Which row each row swaps with, under one turn or mirror:
K103: [  5.6  -0.5  -3.3 -14.0   0.1   0.5   0.3   0.3 -11.2  -7.0 -12.7  -7.2
  19.9   0.3   3.6   6.9   6.0   0.7   7.3  -9.1 -10.1   1.2  18.2  18.6
  -1.9  -4.8   7.5 -26.6]
K908: [-15.9   1.4   2.5 -20.3   2.8 -10.4   1.8  33.2   0.5  -4.6  -3.4   8.6
  11.0  -3.6  -9.6  11.0  -1.2   2.4   4.0   8.1   1.5  -6.2  -3.2   0.8
   4.1  10.0  -6.2   0.3]
K263: [  5.2  16.0   5.0  -5.9 -10.5 -16.2  -8.1   9.1 -23.4  -1.2   0.6   4.0
   3.6 -15.3  -8.5  -4.0  -9.5   9.2   5.3  -9.5   5.1   6.9  12.2   0.1
   0.7  23.1  -3.0 -14.5]
K847: [ -3.1 -17.6   5.9   7.3  -0.9   2.7   2.8  -5.2  -0.5   6.4 -10.1  -7.3
  -2.5  20.6   4.0   6.0  -0.4 -12.4  -0.8   4.0   1.0 -14.6   2.7 -24.7
 -14.1   9.1 -17.8  10.3]
K985: [  6.3   4.7  -6.1  -1.6  -4.9 -16.0  -4.9  10.9  -6.1  10.4  -2.0  -4.6
  10.2  -4.3 -11.7   8.2  -0.3  -0.1  -1.9  10.3  -1.2   0.6   3.1   1.5
   1.1   7.4  39.7  -7.3]
K147: [  8.0  -1.0   3.3 -10.8   1.9 -19.7 -16.4  -4.3   5.3   1.1   2.2  -4.1
   2.6 -18.6  10.3  -0.6 -30.2  -1.5   6.7 -21.9  15.2  -1.5   2.3   0.2
   3.3   5.8   3.7  -7.0]
K455: [  8.6  14.1  17.6  15.3  -2.4 -10.7  -7.1   6.9 -13.0   0.0  -6.1   5.5
   0.5   7.3  -9.4  -3.4 -13.7  -2.3   3.7 -14.8  10.0  -9.5 -16.3  12.0
   7.7  22.7 -14.1 -10.4]
K414: [ -3.8  -3.4  -1.2  10.0  12.8  -6.7 -14.8  22.5   3.6  13.7  -6.3   4.6
  -6.6 -13.5  -4.0   2.4  -7.2  -9.2  -3.4  -0.7  13.9  17.2  11.3  12.2
   6.5   2.2 -13.4  10.0]
K792: [ -7.3   0.9  -6.1  -9.6  -3.6   7.1   4.1 -17.1  -4.3 -11.0   4.5  -6.4
   0.8 -13.5  23.2   2.0 -15.8  -1.4  -6.9  -7.3  -8.6  -2.9  -0.2  -3.9
 -10.6  -1.1  21.0  -9.5]
K843: [-11.4  -0.5   6.9  16.8  -4.3 -10.7 -18.5   1.3   4.0  -0.5  11.3  22.5
  12.1  -4.5   5.5   0.2   4.4  -4.2  -2.8 -24.8   0.6  10.7   2.7  -6.3
  -7.2   0.2 -19.8 -10.7]
K406: [ -0.2  -1.3   2.0   7.0  -4.4  -1.1  -4.3  -8.7  25.5  14.2   5.3 -17.5
   9.8  15.4   2.4   7.4 -10.5  -7.5 -15.0  -2.7  -5.7  20.6  -0.2 -16.5
   6.1  -2.1 -15.7  -3.8]
K614: [ 11.7  10.0  -1.1  -0.5 -13.0   7.1 -21.2  -2.7  -1.7  -4.8  -6.8  -1.6
  23.1   4.2   3.5   9.1   2.5  12.7  -2.0 -18.1  -2.6  17.6  -4.6  13.8
   0.2  25.5   7.2 -12.6]
K70: [ 24.1  -3.2  -4.1 -15.4   7.6  -0.3   9.6 -18.0  -0.9   5.1  -0.5  15.4
  -5.0 -23.7   1.5   0.5  -1.2   0.1   2.2  -9.0 -11.3   1.5   1.8   1.1
  -8.0   7.7 -11.3  -8.1]
K189: [ 18.1 -11.7 -10.9 -17.7   1.4  12.6  -1.3  -1.7  14.9 -11.0  -3.4   2.3
   1.5  22.0   4.3  -7.9   3.2  -1.4  -5.5 -11.3  -2.6  17.1  -5.4 -14.6
 -11.6   0.5  -4.9   7.0]
K654: [ 14.5  -3.4  -9.9  -6.3   3.9  33.2 -15.2   3.0   7.6 -13.0  -6.3  19.4
 -12.0  11.1 -15.3   6.1  -1.0  -8.7  -5.3  -4.5   4.7   1.3  -1.3   0.1
   0.1   2.4 -11.2  -0.3]
K462: [  2.5   0.9 -17.2   1.7  15.2   7.6   8.0  10.8  13.2  -0.1  11.4  10.3
  -0.8  -4.2  -9.5   9.7   1.9   7.2   2.3  -0.7  -0.8   6.8  21.8  -8.6
  15.0   0.7  12.3  16.9]
K649: [ -0.4   0.4  -1.9  17.3  -4.6 -17.0  -0.3  -4.3  -4.9  -5.4   4.9   3.1
  17.3  31.6   5.4  -2.3  -3.4  -3.0   3.0   2.0   6.7  -5.0  -1.8  -0.1
   0.6   2.6  30.3  -6.1]
K432: [  4.4  -0.2  -6.2   7.0   5.6   5.8   1.4  -5.5  -5.1  -2.8 -14.7 -20.5
  -9.3   8.9  12.5   6.2  -1.5  -5.4  -5.1  12.3  -4.9 -20.8  -3.5   7.3
   8.3   8.7  12.4  16.4]
K694: [  3.7   5.6  11.6  21.6   6.7  -5.9   6.1  -6.5  20.4  16.2  12.2  -7.7
   2.7  20.9  -9.3   9.7 -12.9  -5.9 -18.6  -8.6   6.4   3.8  -3.5   3.1
   6.5   8.8 -10.6  11.9]
K142: [  7.4  -0.6  13.0  -2.0  -2.3  12.5   3.6 -28.2  -1.3  -8.6  -3.3  -6.7
  12.7  -8.3  -8.5   4.1  -1.1   4.1  -9.5 -27.6  16.7  -8.6  -6.8   7.2
   1.3  15.6  -3.6  -0.7]
K108: [  1.6   7.6  -5.0  -7.1  -7.0  -8.9 -17.8  18.7  -8.5  -0.3   4.0  11.6
  -4.1  22.1   1.0   7.0  -5.0  -2.7  -2.8  26.2 -12.8   5.9  -4.3   2.6
   2.5  20.8   4.8  -1.6]
K624: [  1.4 -30.5 -12.4 -16.2   3.9   0.9   7.8 -14.2  -6.4  -3.5  -4.0  12.3
  21.0  11.5   0.6 -10.8   8.8  -1.8  -0.3  -4.2   5.0  -1.4   1.8  11.6
   6.4  16.5   0.1  -1.8]
K593: [ -2.0  -4.3   1.8  10.0   4.2 -18.6   5.6   6.8   1.8   3.0   5.1  10.9
 -12.6  27.5 -11.5   6.8  -6.5 -15.8  -6.9  12.5  -4.6   6.8  14.1 -12.2
   4.0 -11.9  -2.2   4.4]
K409: [ -4.3  11.8 -14.2   4.3  -4.1  -9.0  -5.6   5.9   3.5   8.0   8.3  -1.7
 -12.2  -4.2  -2.4  -3.6 -18.8   4.1   1.4   8.5  13.3  -2.7   5.5  14.6
   4.1 -20.2  15.9  -1.2]
K598: [  3.2  -0.2 -10.1   8.9   0.6   9.7  15.3  23.7  -1.5  -4.6  -1.1   7.5
   3.4  10.8 -18.9  17.1 -15.4  -2.4  -4.1 -14.2 -21.2  -1.1  -3.2  -0.2
   7.9   1.5 -14.7  -7.7]
K260: [-10.5  -1.1  -4.3   0.8   1.2  16.3 -19.3 -33.9  -2.0  -7.2   0.6  -1.6
  -0.3   2.9  -9.7   8.7 -13.3  -6.5  -5.2  16.1   8.5  -2.0  -0.7   2.2
   7.9   8.2 -17.5   2.5]
K812: [-15.7  -8.0   7.1  18.8   0.6  23.0 -10.9 -16.0   0.4   6.4  -5.2  -2.5
   2.3  11.8 -15.2   1.5  13.6  -3.3   0.1 -20.1  -0.7  -5.5   2.2  -6.9
  -6.0  -2.7  -9.7  -3.1]
K337: [ -6.7   0.6   5.1  10.9   1.7  -4.7  -1.2 -45.8  -1.9  -8.3   3.7  12.5
  -2.6  18.5  -0.7   5.2 -17.4  -5.8  -4.6  -2.0   3.8  -3.3   4.9   3.7
   1.3  11.3  -4.8  -0.6]

K103 pairs with K908
K649 pairs with K455
K432 pairs with K843
K624 pairs with K598
K337 pairs with K694
K189 pairs with K654

Which row each row swaps with, under one turn or mirror:
K639: [ -2.8 -17.4  -0.5  -0.1  -8.7 -17.9 -11.0 -18.2   9.2  -5.0   7.2   7.5]
K685: [-34.0   4.7   7.1  -7.6  -6.0  11.4  12.4 -14.3  -0.3  10.1 -10.5  -4.9]
K855: [-17.9   2.9  -7.0   2.7 -11.3 -12.8  11.7 -23.8   4.7   4.7   6.7  -3.5]
K234: [ -3.2   1.6   0.1 -10.2  -0.1  23.6  -7.5   3.8  10.1  14.4 -10.2  20.1]
K316: [-17.0  -3.5   6.0  -6.2  -6.5   9.3 -15.8  -2.0 -12.4  12.2 -17.0   3.5]
K820: [ -2.1 -32.4 -13.8 -20.1   0.6   0.8  -3.2  -1.2  18.7   4.9 -15.6   4.1]
K825: [ -3.1  12.2   0.7   3.4 -10.0  13.8  11.9  -3.2  10.8  18.6  -3.8   6.8]
K539: [-19.2 -28.1  -3.5 -10.5  -4.2  -7.8  11.6 -23.3  22.0  -3.9   4.3  -2.2]
K773: [-12.3 -23.6  -8.2 -19.1   5.0   9.4 -18.5  -5.8   9.6  -1.0 -23.3   5.2]
K34: [-24.4 -22.2  -0.2 -11.6  -4.9 -11.7  14.4 -23.1  15.3  -5.7   1.3  -4.3]
K959: [-21.4  13.6   4.0  -4.4  -5.6  24.6  -3.9 -12.6  10.3  12.1  -1.4  12.4]
K529: [-28.0 -18.5  -6.8 -15.9  -5.3  -2.2   5.8  -8.6  -7.9   8.4 -17.8 -11.0]
K341: [  6.3 -21.6  -6.4 -12.8   0.7   1.8  -5.0  -5.4  25.4  -0.7   2.3  20.8]
K201: [ -3.7  12.1  -5.8   4.4  -3.0   5.2 -12.6 -21.4  18.7   0.1   1.7  13.4]
K682: [-15.5 -34.6  -5.4 -20.8   0.1   1.1  -4.7 -14.7  23.4  -6.5  -0.5   8.4]
K655: [ -1.0 -35.0  -7.0 -16.2  -3.4  -2.5   9.5  -0.6  17.7   4.2 -10.7   0.9]
K32: [-0.8 16.2 -6.8  2.6 -7.4 12.5  0.5 -8.5 16.1 16.7 -2.5 10.8]
K243: [-31.2   5.1   4.8  -5.8  -5.5  20.6   8.7 -12.6   2.9  15.8 -10.9  -2.8]

K234 pairs with K341
K34 pairs with K685
K682 pairs with K959

